m =
[[115 111 112 112 145 116 122 123 113 122 125 146 125 110 137 121]
 [129 130 130 130 123 130 132 131 128 131 129 123 131 132 120 133]
 [125 124 123 123 127 125 128 127 123 127 126 128 129 124 124 129]
 [134 138 141 141 124 135 123 124 138 123 124 123 122 141 124 119]
 [130 127 124 124 132 129 131 129 126 130 128 133 138 123 130 138]
 [122 125 129 129 124 123 127 130 127 128 131 124 115 128 130 117]
 [130 126 126 126 147 131 114 115 127 115 116 147 131 124 135 121]
 [121 119 120 120 136 119 130 133 122 132 135 137 124 115 145 125]
 [119 123 125 125 114 121 135 135 122 134 134 113 120 128 116 126]
 [126 125 123 123 129 127 127 125 123 126 124 129 134 124 122 132]
 [110 111 112 112 107 108 151 151 111 151 150 108 120 113 123 137]
 [127 126 126 126 133 130 121 120 125 120 119 134 132 128 120 126]
 [128 127 126 126 129 129 129 128 126 128 127 129 132 128 123 132]]
m[0, 0] = 115
m[0, 1] = 111
m[5, 11] = 124
m[6, 0] = 130
m[:, 1] = [111, 130, 124, 138, 127, 125, 126, 119, 123, 125, 111, 126, 127]
m[1, 10] = 129
m[:, 4] = [145, 123, 127, 124, 132, 124, 147, 136, 114, 129, 107, 133, 129]
m[0] = [115, 111, 112, 112, 145, 116, 122, 123, 113, 122, 125, 146, 125, 110, 137, 121]
m[12, 8] = 126
m[8, 14] = 116
m[11, 2] = 126
m[1, 13] = 132
m[1] = [129, 130, 130, 130, 123, 130, 132, 131, 128, 131, 129, 123, 131, 132, 120, 133]
m[4, 11] = 133
m[5, 4] = 124
m[2, 7] = 127
m[9, 13] = 124
m[4, 0] = 130
m[1, 12] = 131
m[2] = [125, 124, 123, 123, 127, 125, 128, 127, 123, 127, 126, 128, 129, 124, 124, 129]
m[6, 11] = 147
m[8, 15] = 126
m[8, 9] = 134
m[10] = [110, 111, 112, 112, 107, 108, 151, 151, 111, 151, 150, 108, 120, 113, 123, 137]
m[10, 1] = 111
m[:, 12] = [125, 131, 129, 122, 138, 115, 131, 124, 120, 134, 120, 132, 132]
m[11, 0] = 127
m[11, 10] = 119
m[12, 10] = 127
m[10, 6] = 151
m[9] = [126, 125, 123, 123, 129, 127, 127, 125, 123, 126, 124, 129, 134, 124, 122, 132]
m[7] = [121, 119, 120, 120, 136, 119, 130, 133, 122, 132, 135, 137, 124, 115, 145, 125]
m[9, 11] = 129
m[7, 9] = 132
m[9, 3] = 123

A = [137 141 122 121 141 111 151 141 150 120 121 105 127 124]
A[0]: 137
A[8]: 150
A[13]: 124
A[10]: 121
A[9]: 120

x =
[[129 118 126 129 121 115 137 128 130 124 134 116 130 124 137]
 [130 122 129 128 129 121 132 132 131 128 112 140 127 128 137]
 [123 121 136 118 137 121 125 126 134 131 114 133 118 129 135]
 [134 127 121 128 122 120 131 135 115 135 126 129 127 126 134]
 [137 150 123 141 115 105 123 131 137 126 125 135 125 120 138]
 [131 128 128 134 123 125 132 127 130 126 135 124 132 124 127]
 [131 116 145 133 135 123 137 120 141 131 125 134 129 118 123]
 [124 128 117 121 124 128 125 135 120 125 125 124 127 136 137]
 [135 131 131 128 134 135 126 128 117 142 128 136 128 124 116]
 [122 126 128 125 131 136 127 127 132 122 128 127 129 133 127]
 [129 116 122 127 125 138 137 131 113 131 137 120 136 130 123]
 [128 124 129 138 124 131 136 127 142 115 127 132 138 128 130]
 [116 140 124 122 128 132 116 125 138 114 130 120 123 138 132]
 [137 149 123 141 115 105 123 132 137 126 125 135 125 120 138]
 [132 133 120 139 121 135 133 132 129 122 129 135 140 129 126]
 [128 143 117 123 122 121 117 133 118 132 129 123 120 132 135]]
Rows and columns are counted from 0.
(0, 0) => 129
(2, 3) => 118
(4, 10) => 125
(3, 0) => 134
(0, 4) => 121
(11, 6) => 136
(0, 7) => 128
(15, 9) => 132
(10, 8) => 113
(3, 6) => 131
(0, 9) => 124
(4, 13) => 120
(2, 2) => 136
(1, 1) => 122
(12, 14) => 132
(5, 2) => 128
(6, 11) => 134
(9, 3) => 125
(6, 14) => 123
(4, 6) => 123
(5, 9) => 126
(9, 13) => 133
(11, 1) => 124
(2, 7) => 126
(5, 10) => 135
(13, 6) => 123
(12, 8) => 138
(15, 13) => 132
(15, 5) => 121
(10, 4) => 125
(11, 7) => 127
(6, 9) => 131
(9, 11) => 127
(13, 12) => 125
(1, 11) => 140
(9, 0) => 122
(0, 2) => 126

X = [132 120 127 126 126 140 127 107 128 124 126 134 133 142 145 116]
X[0] => 132
X[5] => 140
X[3] => 126
X[13] => 142
X[8] => 128

W = [121 145 121 111 147 143 114 128 104 135]
W[0]: 121
W[8]: 104
W[6]: 114
W[-1]: 135
